In the data rows, zero lies at 7.5, halfway between 7 and 8.
Here are some points:
[0, 4, 8, 7, 10, 14, 0, 8, 7, 6, 9, 5, 8, 6, 8]
[10, 8, 9, 8, 5, 6, 8, 4, 6, 7, 10, 9, 4, 7, 9]
[6, 8, 7, 8, 9, 6, 5, 9, 9, 11, 9, 4, 10, 6, 5]
[8, 5, 7, 13, 5, 4, 7, 4, 8, 11, 8, 6, 5, 5, 12]
[3, 4, 11, 5, 7, 13, 3, 8, 6, 6, 12, 5, 9, 4, 11]
[10, 10, 9, 4, 9, 7, 5, 4, 9, 11, 11, 6, 11, 8, 6]
[10, 7, 5, 9, 11, 9, 8, 7, 8, 9, 0, 11, 4, 8, 4]
[9, 7, 8, 10, 9, 5, 9, 8, 10, 8, 0, 11, 3, 10, 10]
[10, 10, 6, 4, 7, 6, 11, 6, 6, 6, 8, 8, 6, 9, 4]
[2, 5, 7, 5, 7, 14, 1, 7, 8, 6, 12, 4, 11, 4, 9]
[11, 10, 7, 7, 6, 8, 12, 6, 7, 5, 8, 8, 8, 6, 3]
[10, 4, 8, 5, 7, 7, 5, 3, 5, 9, 15, 4, 10, 7, 11]
[0, 3, 8, 3, 6, 13, 1, 9, 9, 5, 11, 1, 8, 7, 11]
[10, 8, 4, 5, 10, 8, 12, 5, 7, 6, 9, 5, 6, 8, 4]
[10, 8, 12, 6, 7, 11, 14, 6, 6, 8, 7, 8, 11, 8, 3]
[9, 8, 7, 12, 7, 8, 9, 11, 11, 10, 0, 11, 7, 8, 7]
[8, 8, 7, 13, 9, 7, 8, 10, 11, 9, 0, 10, 6, 9, 9]
[5, 5, 11, 4, 7, 10, 2, 7, 6, 7, 13, 4, 10, 5, 8]
[6, 5, 11, 5, 7, 8, 4, 7, 3, 8, 15, 8, 12, 6, 8]
[6, 5, 9, 3, 7, 9, 3, 4, 3, 10, 14, 7, 11, 4, 10]
[11, 11, 9, 4, 6, 6, 12, 8, 6, 5, 8, 8, 9, 9, 4]
[7, 10, 7, 4, 8, 11, 15, 3, 3, 4, 8, 9, 5, 5, 4]
[9, 11, 8, 4, 4, 6, 10, 7, 7, 7, 11, 7, 8, 8, 5]
[11, 8, 8, 15, 7, 1, 8, 6, 7, 9, 4, 9, 6, 9, 9]
[8, 9, 4, 10, 7, 7, 6, 12, 9, 10, 9, 6, 9, 5, 6]
[2, 4, 10, 7, 7, 11, 2, 10, 6, 5, 12, 4, 11, 5, 9]
[5, 8, 10, 13, 6, 4, 6, 5, 4, 8, 12, 6, 4, 8, 13]
[7, 3, 11, 11, 6, 2, 3, 4, 4, 11, 10, 5, 2, 6, 15]
[6, 4, 4, 11, 10, 5, 7, 6, 8, 10, 0, 11, 5, 9, 8]
[7, 6, 3, 10, 10, 4, 4, 9, 10, 11, 0, 9, 5, 10, 10]
[4, 6, 3, 11, 10, 9, 6, 9, 9, 8, 1, 9, 4, 7, 7]
[7, 5, 6, 10, 6, 3, 5, 8, 8, 7, 9, 6, 8, 9, 10]
[8, 7, 4, 13, 9, 7, 9, 9, 11, 10, 1, 9, 6, 10, 8]
[6, 7, 10, 4, 8, 10, 4, 9, 7, 9, 12, 6, 13, 4, 7]
[14, 12, 7, 5, 7, 5, 8, 7, 9, 12, 11, 7, 11, 9, 5]
[10, 11, 11, 8, 7, 8, 12, 5, 6, 6, 6, 8, 8, 8, 3]
[7, 3, 7, 12, 8, 1, 4, 4, 6, 11, 6, 7, 2, 8, 12]
[9, 6, 7, 4, 5, 5, 7, 5, 6, 6, 11, 3, 7, 7, 11]
Then 16 other points, each followed by its number:
[1, 2, 11, 0, 13, 11, 3, 7, 5, 7, 10, 6, 11, 8, 9] 0
[6, 10, 8, 9, 7, 6, 10, 8, 9, 9, 0, 10, 5, 9, 6] 1
[9, 9, 8, 11, 8, 5, 7, 12, 11, 8, 4, 13, 7, 12, 10] 2
[11, 11, 11, 6, 7, 9, 10, 7, 7, 7, 10, 7, 9, 6, 4] 3
[7, 5, 8, 7, 6, 10, 1, 8, 6, 8, 12, 6, 7, 5, 10] 4
[2, 5, 7, 6, 8, 10, 3, 8, 8, 6, 11, 4, 6, 6, 10] 5
[0, 3, 7, 3, 11, 13, 1, 7, 9, 4, 8, 4, 10, 7, 10] 6
[10, 10, 5, 6, 9, 8, 13, 5, 4, 4, 6, 11, 7, 6, 5] 7
[9, 8, 10, 11, 6, 4, 3, 5, 6, 10, 10, 4, 6, 3, 10] 8
[1, 4, 8, 2, 11, 9, 3, 10, 6, 3, 9, 4, 10, 6, 6] 9
[4, 5, 9, 5, 6, 10, 2, 7, 7, 8, 14, 6, 12, 4, 11] 10
[5, 6, 7, 7, 7, 7, 4, 8, 8, 10, 12, 6, 7, 6, 11] 11
[6, 8, 8, 7, 9, 12, 9, 4, 3, 3, 11, 7, 2, 4, 6] 12
[10, 7, 5, 12, 11, 5, 8, 9, 11, 10, 2, 11, 7, 11, 8] 13
[10, 11, 9, 3, 6, 8, 11, 3, 7, 6, 9, 10, 8, 5, 5] 14
[0, 5, 8, 5, 7, 12, 0, 10, 10, 7, 11, 3, 9, 4, 13] 15
Which of these numbered points is nearest to each point below by angle, seen from the average point of the first points? Its number follows each.
[2, 7, 7, 5, 10, 14, 2, 8, 6, 4, 9, 1, 10, 5, 11] > 6
[6, 4, 8, 3, 7, 10, 3, 8, 7, 10, 12, 5, 14, 3, 10] > 10
[11, 8, 7, 7, 7, 7, 13, 5, 4, 6, 6, 9, 5, 7, 5] > 7
[10, 10, 9, 3, 10, 7, 7, 4, 9, 8, 12, 9, 8, 6, 5] > 14
[7, 7, 10, 8, 4, 4, 7, 6, 7, 9, 14, 7, 7, 7, 11] > 11
[7, 11, 9, 10, 7, 4, 8, 4, 6, 7, 9, 4, 4, 5, 10] > 8
[8, 8, 11, 13, 7, 3, 6, 5, 3, 7, 15, 8, 3, 6, 15] > 8
[6, 7, 7, 9, 7, 3, 4, 5, 5, 9, 11, 3, 6, 7, 10] > 8
[14, 12, 6, 5, 5, 9, 13, 4, 6, 5, 9, 7, 7, 5, 4] > 14
[7, 9, 9, 9, 6, 6, 6, 9, 8, 8, 9, 8, 9, 10, 8] > 2
[11, 8, 8, 10, 6, 9, 10, 12, 11, 7, 3, 11, 11, 10, 8] > 2
[7, 12, 8, 6, 9, 13, 10, 5, 3, 5, 10, 9, 6, 6, 4] > 12
[5, 7, 6, 11, 8, 9, 6, 9, 6, 7, 0, 11, 2, 9, 7] > 1
[6, 7, 7, 9, 6, 10, 7, 12, 10, 9, 7, 3, 8, 3, 6] > 15
[7, 7, 4, 11, 11, 6, 5, 8, 10, 11, 4, 8, 6, 11, 9] > 13
[7, 6, 10, 13, 8, 4, 6, 6, 5, 10, 6, 8, 3, 8, 12] > 8
[0, 2, 10, 6, 8, 12, 1, 8, 7, 6, 11, 5, 6, 8, 8] > 5
[8, 7, 5, 12, 11, 6, 7, 7, 9, 10, 0, 10, 6, 10, 8] > 13
[9, 8, 5, 13, 6, 6, 10, 14, 9, 7, 2, 11, 5, 8, 7] > 2
[11, 10, 6, 7, 8, 8, 12, 6, 4, 5, 8, 8, 6, 6, 3] > 7
[7, 6, 12, 8, 7, 8, 8, 4, 6, 5, 9, 3, 6, 8, 9] > 12
[1, 5, 9, 6, 7, 11, 1, 9, 7, 1, 10, 4, 8, 6, 10] > 5
[6, 6, 10, 2, 7, 7, 4, 7, 8, 8, 15, 6, 10, 6, 9] > 10
[11, 11, 12, 5, 5, 6, 10, 7, 8, 9, 8, 7, 9, 8, 5] > 3
[4, 5, 8, 3, 8, 7, 3, 6, 8, 5, 15, 5, 10, 4, 10] > 10
[9, 7, 9, 13, 6, 2, 7, 4, 6, 9, 5, 8, 3, 7, 10] > 8
[10, 11, 5, 8, 8, 2, 14, 5, 8, 7, 7, 8, 8, 10, 6] > 7
[4, 5, 9, 4, 8, 10, 2, 6, 7, 6, 14, 3, 10, 4, 10] > 10
[9, 8, 4, 11, 10, 5, 8, 6, 10, 9, 0, 11, 6, 11, 11] > 13
[10, 11, 8, 8, 5, 9, 13, 5, 4, 4, 7, 8, 8, 7, 6] > 7
[8, 8, 7, 9, 5, 5, 3, 10, 7, 10, 10, 5, 9, 6, 7] > 8
[8, 9, 8, 7, 4, 5, 8, 6, 7, 8, 11, 3, 8, 9, 11] > 8
[9, 5, 4, 10, 10, 4, 7, 10, 11, 11, 0, 12, 4, 12, 9] > 13
[10, 11, 3, 7, 4, 7, 13, 4, 6, 6, 8, 8, 4, 9, 5] > 7
[10, 9, 10, 6, 7, 8, 9, 7, 8, 8, 9, 8, 13, 6, 8] > 3
[5, 9, 7, 12, 7, 7, 8, 10, 7, 8, 1, 8, 8, 11, 8] > 1
[10, 10, 8, 10, 6, 8, 11, 13, 10, 8, 2, 11, 10, 9, 6] > 2
